Which row each row swaps with, under one turn or mirror:
voru: 18  0  -1  15  -7  13  -3  5  -10  -17  17  -4  11  -9  11  -6  6  -11  3  6  -10  -7  -3  -6  18  -1  -2  1
zud: 9  -10  1  4  4  7  3  -6  11  -1  24  4  8  -6  11  21  -10  -3  16  -8  -7  3  -7  -2  -2  2  -2  7
delu: -9  10  -10  -18  10  -4  5  -13  -1  2  0  11  13  5  -6  3  -15  3  6  14  -3  8  -10  -1  -15  4  6  -3
kib: 17  0  16  4  -4  -5  18  -14  0  -8  3  12  0  -9  25  -2  -4  15  -6  -10  0  5  -5  -4  5  -3  -3  1
ribat: 1  16  -5  -13  -8  5  -8  -18  -17  11  -1  -8  10  -4  -1  6  -6  -3  -9  11  -6  -20  11  -6  -5  -8  -5  5
lepe: 1  16  -2  9  -16  13  12  -12  -10  -3  0  3  16  -11  6  16  -9  -10  -1  -2  -15  -15  -7  14  14  -7  -8  14
met: -5  19  -3  6  -15  15  14  -12  -6  -1  -4  9  19  -10  -5  14  -10  -11  -1  5  -10  -3  -5  19  12  -2  -3  7
Zatar: -11  13  9  5  -2  -6  13  -8  -8  -11  9  -8  5  -17  -1  0  10  -23  -8  -4  8  3  9  -5  17  -4  -7  1
sumod: 2  -13  -5  3  2  14  11  -15  -7  -7  4  -10  0  8  -12  -5  3  11  -14  -4  8  -6  1  12  3  -7  17  -3
nepef: -1  -12  -2  3  4  15  15  -21  -3  -8  6  -5  8  9  -9  -13  2  13  -8  -14  3  -5  -2  9  6  -7  17  0
vepob: 6  -10  -2  0  7  -5  6  -19  -14  10  -15  5  -2  0  10  5  7  -12  -9  -7  2  -3  -20  -11  -3  9  3  2
sada: 3  -14  -4  1  -7  -16  8  -3  -17  -4  5  -8  16  -6  2  -20  -1  -10  -8  12  5  -17  -6  0  -6  -10  12  10
furu: 8  1  22  5  3  -7  22  -12  3  -8  6  19  6  -13  21  -4  -3  1  1  -7  -6  10  -2  -5  13  -6  -1  -1
bofo: -13  6  -9  -17  6  -10  5  -9  -12  5  0  7  19  -2  -2  7  -12  11  12  3  -3  3  -13  -7  -16  3  6  0
duki: -7  -12  0  2  -8  -16  4  -3  -15  -14  2  -6  13  -6  -3  -17  5  -6  -12  6  3  -10  -3  -10  1  -14  5  14
lato: 2  17  -5  -19  5  -2  0  -19  -19  9  13  1  2  -5  7  2  -13  1  -2  6  -1  -25  5  -2  -2  -6  1  5
febo: -4  -14  0  -4  12  -17  6  -14  -10  1  -9  3  1  9  11  -4  2  -13  3  -4  6  -3  -11  -4  8  16  1  7
feva: -6  23  10  -7  3  -2  17  -8  -16  -20  8  -3  12  13  -3  5  1  -9  -9  -3  -5  8  2  13  10  -1  7  -5
teba: 6  -5  1  -4  -6  -13  7  -5  -21  -6  6  -9  15  -4  7  -21  -2  -13  -6  7  2  -20  0  3  -2  3  13  15
tepe: 17  -1  18  5  -13  0  20  -8  1  -1  4  13  4  -12  24  -8  -8  4  -9  -7  2  9  -5  2  6  -4  -7  3
rapa: -5  25  6  -9  0  -7  18  -9  -11  -17  14  0  7  10  -5  1  4  -7  -10  -4  -3  5  1  11  16  -1  11  -4
pazas: 5  3  20  4  1  3  21  -6  4  -12  7  12  5  -2  27  -2  -6  2  -8  -2  11  5  -10  -10  1  1  4  4
vuv: -10  4  6  -5  0  -3  -1  -13  -21  0  15  -5  0  -14  5  -4  1  -25  -8  -11  13  8  8  -5  9  -1  -2  6
tavo: -5  -5  2  1  -4  11  -9  1  10  2  17  6  15  0  10  20  -5  1  16  -5  -3  8  -1  -2  12  -1  3  11
ludo: 3  11  5  4  9  -1  18  -25  -6  13  2  17  9  1  1  16  -8  -11  -5  18  3  14  -2  -4  16  -7  4  -7
lanok: -4  -12  -5  -4  -8  -12  8  -3  -10  -17  2  -5  12  -11  2  -22  -8  -5  -8  14  2  -14  -13  -8  2  -8  12  7
sim: -14  7  -16  -19  5  -4  1  -8  -8  0  8  7  19  -4  -4  2  -17  9  3  5  -3  9  -14  -3  -11  1  5  5
mitil: -3  -6  -8  -2  -6  -16  12  -9  -6  -11  5  -1  13  -9  -3  -16  4  -5  -15  15  0  -13  -2  -3  0  -16  15  16
Zut: -11  1  -13  -13  2  2  0  -19  -5  14  -7  2  10  -2  -7  10  -7  5  6  1  -7  1  -21  4  -13  1  -1  6
Ruz: 19  -1  1  7  -5  11  14  5  -8  -16  7  1  4  4  9  -12  -1  -4  -1  12  -13  -9  -1  2  18  0  -11  -9
Fum: 0  5  6  5  18  -4  15  -20  -14  18  -8  7  9  -2  4  21  2  -9  -1  8  1  8  -5  2  11  -9  1  -10
ripin: 10  -6  7  2  10  6  -1  -16  3  -6  -15  -16  -6  -2  8  18  2  -7  9  2  0  -2  2  2  0  -1  19  3
Bara: 0  -13  -9  -3  -10  -6  8  -1  -14  -5  0  -2  11  -8  0  -20  6  -13  -8  12  0  -15  -1  -1  -6  -15  9  16
tave: 5  6  3  2  1  -4  1  4  0  4  -9  6  10  -10  -11  5  -19  6  10  -8  5  -5  3  9  -7  -4  23  15
Dore: 4  12  5  4  6  -3  1  8  -6  -3  -16  3  7  -10  -7  2  -21  2  15  -8  2  -2  7  7  -2  1  14  13
Mogal: -2  -13  -2  -1  11  -4  2  -17  -9  4  -11  -5  1  -8  7  -1  5  -7  -3  -6  7  -12  -18  -19  4  13  5  9
povek: 8  9  6  5  2  -6  5  0  -13  -4  -6  -3  13  -11  -8  -6  -23  4  10  -15  -6  0  8  8  4  -3  10  21
sak: -13  -1  -5  -9  8  -8  -3  -10  -10  9  7  8  15  -1  -10  4  -11  3  8  5  -7  7  -13  5  -18  10  3  -3
Gafav: -16  7  -11  -11  10  -8  11  -9  -6  0  -4  7  15  -6  -14  5  -11  2  1  -5  -12  10  -12  -1  -15  -2  12  -4
fonur: 6  8  -12  9  -3  20  -2  -3  -12  -12  10  13  8  -2  5  -12  6  6  6  7  -20  -4  0  0  19  -4  4  -3
Buf: 2  22  2  -2  0  6  -6  -9  9  -10  5  -5  8  -16  21  12  11  6  1  2  -2  -3  -3  0  6  -5  18  -12
dil: 3  -2  5  14  -9  4  17  -3  -10  -11  -11  -7  25  1  15  13  -18  8  -1  -3  -5  -2  -7  10  8  -3  -8  5
soz: -4  -6  -2  6  -7  -14  12  -9  -8  -6  4  0  13  -7  -3  -23  -8  -7  -15  7  1  -12  2  -4  -4  -14  20  6
turep: 5  8  -1  3  13  -6  11  -27  0  10  0  7  7  -6  3  18  -5  -19  10  17  4  13  -3  -4  8  -7  0  5
zadu: 4  -8  -7  0  2  11  14  -8  -8  -11  -2  -4  3  2  -15  -11  5  13  -12  -8  4  -11  -3  15  -3  0  14  -6
Rukit: 8  -6  1  -2  11  13  -2  -14  4  -12  22  6  7  -3  12  17  0  -2  16  -11  -7  10  1  5  8  -1  -3  -4
mera: 0  24  1  -2  11  1  -6  -5  4  -9  10  -3  7  -17  12  11  8  11  -7  7  -8  -3  -10  2  10  -17  2  -3
Buzu: 6  -15  11  -1  -6  2  10  3  11  -2  21  -3  9  -4  6  10  -14  -3  22  -4  -1  6  -3  -8  2  0  2  2
nurag: -9  14  8  11  -6  -1  10  -18  -23  -11  14  -6  1  -6  0  -1  11  -20  -9  3  6  0  4  -7  9  0  -8  2
Luk: -14  5  -10  -16  3  0  -2  -11  -7  5  -3  11  11  -4  -7  2  -10  1  4  4  -10  6  -17  4  -20  7  4  6
dogu: 0  0  6  -1  4  -1  7  -6  16  -6  19  4  1  -1  10  14  -6  -2  26  1  -9  -2  -4  12  3  0  -10  0
nada: 21  4  3  20  -15  13  -2  1  -6  -9  9  4  -3  -3  13  -3  -5  -8  3  2  -6  -5  -1  -13  11  -7  2  -4
pid: 9  -3  0  11  -6  -10  23  -4  1  4  15  -10  18  1  0  0  -2  -15  -6  -4  6  7  -7  16  22  11  5  6
gul: -9  14  12  4  -3  0  9  -10  -7  6  7  -8  -5  -13  5  -6  5  -23  -14  -2  6  -1  17  -1  6  0  1  6
Leno: 1  4  5  16  -4  -5  6  -16  16  3  -14  -3  15  -1  -1  1  -11  -9  -7  4  5  14  -2  -2  12  -18  2  10
zif: 3  5  7  14  -4  -4  13  -19  16  -1  -16  1  23  -7  -2  4  -11  -5  -4  4  5  9  -4  -9  11  -15  2  8
nabo: 10  16  7  3  2  -3  4  7  -2  -2  -9  -2  8  -8  -11  2  -20  3  16  -7  -7  -5  0  1  1  -4  19  9
nuzek: 0  16  -1  -12  3  -8  -9  -22  -15  10  11  -5  7  -11  9  2  -4  -11  -5  1  1  -23  11  6  -7  -6  0  3
zado: -3  -12  -5  -7  -9  -12  7  -10  -7  -9  4  -5  6  -10  0  -24  5  -2  -11  13  -2  -16  -3  -7  0  -7  13  12
tudip: 15  6  -9  19  -5  16  3  0  -12  -15  14  8  4  -4  14  -8  3  -6  1  6  -15  -15  -3  -2  10  0  -1  -2
burad: 2  24  2  2  -5  10  2  -7  8  -1  15  -4  10  -12  12  8  14  1  -2  2  -5  2  -2  -9  11  -13  12  -16
Ziz: -2  -6  -10  1  -2  19  15  -17  0  -5  -1  -13  3  11  -11  -3  -3  4  -4  -4  4  -5  -10  11  4  -4  24  -8
Namam: 17  5  -2  21  -12  18  7  -2  -10  -6  10  4  13  2  9  -1  14  3  -5  8  -11  -4  0  -13  9  -1  4  11
Mibe: 6  3  -2  0  10  3  5  -23  -18  12  -7  9  3  -9  1  10  -12  -19  0  17  4  4  -9  -4  10  -11  2  -14
Nalof: -16  10  -7  -8  4  -11  10  -10  -3  -2  1  11  16  -1  -10  4  -14  5  3  3  -2  7  -16  -4  -17  9  3  -2
kug: 7  13  4  8  1  3  1  -16  -23  -1  1  -4  -9  6  10  -6  -5  13  -1  -12  3  0  16  6  -1  -3  -2  6
zegi: 0  17  0  -3  0  6  -5  -6  4  -6  8  -3  17  -15  15  15  16  1  2  1  -4  0  -10  11  12  -5  14  -14
fuvi: 11  1  -4  8  0  -2  18  -12  6  4  15  -9  14  3  10  3  -5  -13  -4  -3  2  4  -15  12  15  22  4  4
lam: 1  13  -11  -3  -8  5  2  -1  11  -6  10  -15  3  5  13  3  -5  -2  -11  4  -8  7  -1  18  15  8  15  11
veve: 5  -5  -1  0  -2  16  4  -9  5  0  22  14  5  3  13  17  -14  -4  17  0  -5  8  -8  3  7  -1  -8  2

vuv swaps with -> Mibe
Mogal swaps with -> lato
Dore swaps with -> sumod
kug swaps with -> ripin
nurag swaps with -> turep
lam swaps with -> dil
burad swaps with -> furu
Buf swaps with -> kib
mera swaps with -> pazas
Buzu swaps with -> fonur
lanok swaps with -> sim
tudip swaps with -> zud

